One turn moves each row of this set onto another row. After a few examples, where does it send each row asked below?
k_56: [ 1.11 -1.30 -1.14  1.24  1.82 -1.13 -2.32  0.14  1.81  2.45 -1.28 -2.21
 -0.14 -0.84 -4.23 -0.31  3.49  0.39 -1.52 -0.78 -1.97]
k_420: [ 4.31 -1.08 -3.02  0.90 -0.40  1.06 -0.81  0.97 -0.46  1.97 -0.24 -1.76
 -1.35  0.38 -1.73  0.81  0.02  1.19  0.20 -0.71 -1.23]
k_146: [ 1.84  0.25  1.71  1.19 -0.81  1.70  0.34 -2.85 -0.45  0.80 -2.62 -1.33
 -0.82 -0.95 -2.80 -1.03  3.57  2.34  0.88 -3.10  1.72]
k_745: [ 1.19 -0.75 -0.57  2.26  2.02 -1.82 -1.11 -0.30  0.44  3.14 -1.39 -1.46
  1.06 -0.57 -4.36 -1.40  3.13  0.51 -3.09 -0.42  0.21]
k_3: [ 1.30  2.09 -1.38  0.26 -2.24 -1.38  0.22 -1.11 -0.12  1.02 -1.39  0.84
 -3.01 -0.08 -0.31  0.10  4.09  0.05  1.60 -2.23 -1.39]
k_980: [ 2.87  1.73  2.22  2.08 -2.93 -2.09 -2.43 -0.25 -0.62  1.38 -2.58  0.18
 -0.25 -1.22 -2.98 -1.74  1.19  1.58  0.84 -2.79  1.81]
k_86: [ 0.40  1.98 -1.32  1.54  1.53 -2.23 -0.01 -1.51  1.45  0.87 -1.51 -0.69
 -0.18 -1.19 -2.72  0.90  4.02 -0.75 -0.01 -3.07 -0.99]
k_605: [ 0.73  2.22 -0.77  1.09 -0.30 -2.21  1.13 -2.05  2.06 -0.61 -0.78 -0.30
 -0.33 -0.76 -3.62 -0.27  3.87  0.70  0.44 -2.94 -0.71]
k_873: [ 3.42  0.13 -0.22  2.34 -2.93 -2.39 -1.26  1.82 -0.88  3.93 -2.55 -0.84
 -1.37  0.64 -3.04 -1.81 -0.19  0.03 -0.17 -0.43 -0.86]
k_948: [ 0.79 -0.47  1.21  1.81 -1.46  0.79 -0.68 -2.75 -0.09  0.09 -1.30 -0.58
  0.62 -2.03 -2.36 -0.91  2.49  3.27  0.93 -2.39  1.96]
k_668: [ 0.92  1.73 -0.59  0.18 -3.44 -2.06  0.29 -1.51 -1.96 -0.05 -0.47  1.19
 -3.01 -1.05 -1.59 -0.83  2.58  1.32  0.23 -3.45 -0.41]
k_891: [ 0.49  0.50  0.96  0.95 -3.39  0.71 -0.23 -3.60 -0.71  1.16 -1.90 -0.07
 -0.15 -1.23 -3.25 -2.05  2.68  1.36  0.74 -2.04  1.89]
k_505: [ 2.30 -1.53  0.27 -0.63  0.51 -2.89 -0.05  0.39 -3.67  2.61 -0.05 -0.44
  0.89  0.12 -4.81 -0.01  0.64  0.16 -1.54 -1.72 -0.17]
k_29: [ 2.11  2.25  0.18  0.14 -1.28 -2.57  0.31  1.09 -4.63  1.34 -0.04 -0.91
 -2.87 -0.48 -1.02 -0.28  2.24  0.72 -0.39 -1.36  0.82]
k_641: [-0.29 -0.53 -1.01  1.19  1.80 -2.27  0.01 -0.34  1.76  1.95 -0.49 -2.81
  1.19 -1.32 -4.34  0.24  2.79  1.00 -0.84 -0.13 -0.32]
k_373: [ 1.99  1.36  2.14  1.26 -2.81 -1.25 -2.14  0.79 -1.68  1.25 -2.96  0.19
 -1.79 -0.87 -3.21 -3.23  0.74  0.73  0.90 -0.73  0.80]
k_502: [ 2.32 -1.54 -0.79  0.10  0.12  1.78  0.61 -0.88 -0.09 -0.08 -0.57 -1.05
  2.13 -0.04 -3.55  1.26  2.53  1.45  1.59 -1.02 -0.01]
k_407: [ 2.46 -1.01  0.42  0.45  0.59 -1.09 -0.85  0.79 -3.88  3.35 -0.27 -2.02
 -0.80  0.32 -3.26 -0.55  2.72  1.49 -2.46  0.22  2.06]
k_380: [-0.08  2.38 -0.98  1.33 -2.13 -2.22  0.66 -1.89 -1.20  1.16  0.04 -0.04
 -2.99 -1.10 -0.87  0.43  3.69  0.16  0.92 -3.01 -0.25]
k_194: [ 2.42  0.81 -0.10 -0.84 -2.06 -0.80  0.05  0.36 -4.18  2.02 -0.25 -0.66
 -3.33  0.50 -0.63  0.26  3.29  1.32  0.41 -0.78  1.04]
k_792: [ 2.62 -1.37  0.62  0.07  0.59 -1.44 -2.49  0.67 -2.91  2.99 -0.73 -1.96
 -0.37 -0.29 -3.83 -1.59  1.90  0.27 -2.81  0.67 -0.80]
k_320: [ 0.71  2.47  2.12  2.98 -2.52  0.03 -1.22 -0.86 -0.67  2.91 -1.32 -0.64
 -1.08 -0.20 -3.44 -3.21  1.39 -0.41  0.60 -2.07 -0.45]
k_755: [ 2.52  0.92  0.65 -0.56 -2.73 -1.67 -0.70 -0.60 -4.87  2.12 -0.43 -1.10
 -1.76  0.89 -1.55 -1.80  2.07  1.34 -1.42 -0.55  0.52]
k_549: [ 1.04  0.76 -0.38  0.26 -3.00 -3.01  0.93 -1.43 -0.48  1.60  0.83  0.02
 -2.73 -1.13 -2.66  0.74  2.80  1.57  1.70 -4.03  0.29]
k_465: [ 1.48 -1.91 -0.35 -0.24  0.72 -2.34 -1.86  1.03 -2.74  3.56 -0.31 -2.28
 -0.05 -0.27 -4.41  1.19  1.23  0.17 -1.50 -0.02  0.45]
k_63: [ 0.58  1.28 -1.59  2.08  0.37 -2.07 -0.51 -1.40  2.72  1.60 -2.23  0.33
 -0.32 -0.76 -2.52 -0.93  3.93 -0.36 -0.54 -1.97 -1.85]
k_716: [ 1.24  1.02  0.31  0.06  1.42 -3.27 -0.05 -0.99  2.02  0.23 -1.39 -0.71
 -0.66 -1.79 -3.12  0.67  2.82  0.79  1.85 -3.14 -0.99]
k_175: [ 2.44 -0.82 -0.64  0.83  0.68 -2.06 -0.80  0.83 -4.21  3.00  0.73 -1.42
 -0.88 -0.48 -3.75  0.36  1.91 -0.25 -2.76 -0.71  0.60]
k_501: [ 2.13 -1.07 -1.72  0.14 -1.55 -0.21  0.14  3.12 -0.33  1.88 -0.88 -1.32
  1.44 -0.39 -2.67  0.07  0.77  0.90  1.33  0.91 -1.71]
k_913: [ 0.06 -0.66 -1.54  1.70  2.58 -2.00 -0.59  0.37 -0.22  2.48 -0.79 -2.04
  0.62 -2.22 -3.21 -0.12  2.61  0.33 -2.58 -0.80 -0.68]
k_61: [ 2.06  0.42  0.24 -1.20 -1.78 -2.46 -1.51  1.50 -4.85  1.71 -1.26 -0.37
 -2.37 -0.60 -1.81 -0.15  0.91  1.09 -0.68 -1.50  0.40]
k_765: [-0.61 -2.31 -0.31  0.64  1.78 -2.63 -0.43 -0.79  0.21  2.24 -0.47 -1.09
  0.77 -2.52 -3.55 -0.49  1.21  1.08 -0.78 -0.92 -1.59]
k_933: [ 2.52  0.33 -1.45 -0.61 -0.48  1.08  0.93 -1.78  1.01  0.25 -2.51 -1.59
  1.94 -0.08 -3.43  0.41  2.93  1.49  1.11 -1.50  1.54]
k_937: [ 1.34  2.16  1.33  0.85 -1.09  1.36 -0.37 -2.69 -0.19  3.03 -2.09 -2.37
  1.41 -1.20 -3.03 -1.41  2.83  0.78 -0.10 -2.90  1.69]
k_842: [ 2.72 -0.30 -0.32  1.86 -4.44 -2.19 -2.07  1.86 -0.86  3.63 -0.81  0.16
 -0.33 -0.39 -3.69 -0.73  0.24 -0.12  0.68 -0.88 -0.58]
k_395: [ 1.41  2.63 -0.87  0.05 -3.25 -1.48  0.59 -1.91 -1.35  0.85 -1.04 -0.75
 -2.20  1.45 -0.83 -0.42  3.83  1.81  0.85 -2.94  0.25]
k_608: [ 2.10  0.88  2.12  2.99 -3.00 -1.19 -1.47 -1.04 -1.26  2.82 -2.92 -0.48
 -2.13 -0.24 -3.01 -2.47  1.47  1.67  0.00 -2.82  1.64]
k_829: [ 1.85 -1.99 -3.31  0.47 -0.91  0.25 -0.10  1.63  1.22  1.91 -1.49 -2.20
  0.22 -0.58 -2.88  0.24  0.99  2.02  0.65  0.78 -0.20]
k_670: [ 1.48  1.03  0.26 -0.96 -2.03 -3.35  1.35  1.78 -3.75  1.77 -0.24 -0.87
 -1.35 -0.82 -1.99 -1.14  1.09  2.62 -0.11 -2.23  0.82]
k_204: [ 2.97 -0.18 -1.96 -0.31  0.02  2.07 -0.04 -1.39 -0.01  2.56 -1.35 -3.24
  1.10 -1.28 -1.49  0.74  1.88  2.19 -0.42 -1.74  1.14]
k_507: [ 2.29 -1.38 -1.15 -0.29  0.16  2.35  1.70 -1.24  0.55  0.98 -1.72 -2.21
  0.53 -0.90 -2.37  0.37  3.18  1.50  1.05 -0.56 -0.80]
k_12: [ 3.51 -1.51 -0.95  1.45 -2.27 -1.07 -2.47  1.97 -0.78  2.62 -1.23 -0.18
 -1.80  0.66 -4.78 -0.39  0.11 -0.40  0.65 -0.07 -0.44]
k_822: [ 2.93  1.02 -0.32  2.75 -1.59 -0.30 -1.49  1.88 -0.83  1.93 -0.66 -0.37
 -2.60  0.86 -2.54 -1.93 -0.42 -0.09  0.87 -0.73 -2.22]
k_892: [ 0.37  1.39 -1.97  1.11 -0.32 -1.15 -0.40 -1.21  2.80  0.96 -1.72 -1.55
 -1.20  0.22 -2.24  0.30  4.67  1.45  0.79 -2.91 -1.26]
k_921: [ 3.53 -1.61 -2.38  0.43 -1.23 -0.11  0.66  1.35  0.22  3.03 -1.54 -1.74
  0.18  0.33 -2.87  0.17  0.95 -0.27  0.43  0.87 -2.42]

k_501 goes to k_980
k_507 goes to k_873
k_61 goes to k_605
Now find these:
k_913 goes to k_29
k_892 goes to k_792
k_765 goes to k_670
k_204 goes to k_822
k_407 goes to k_3
k_891 goes to k_829

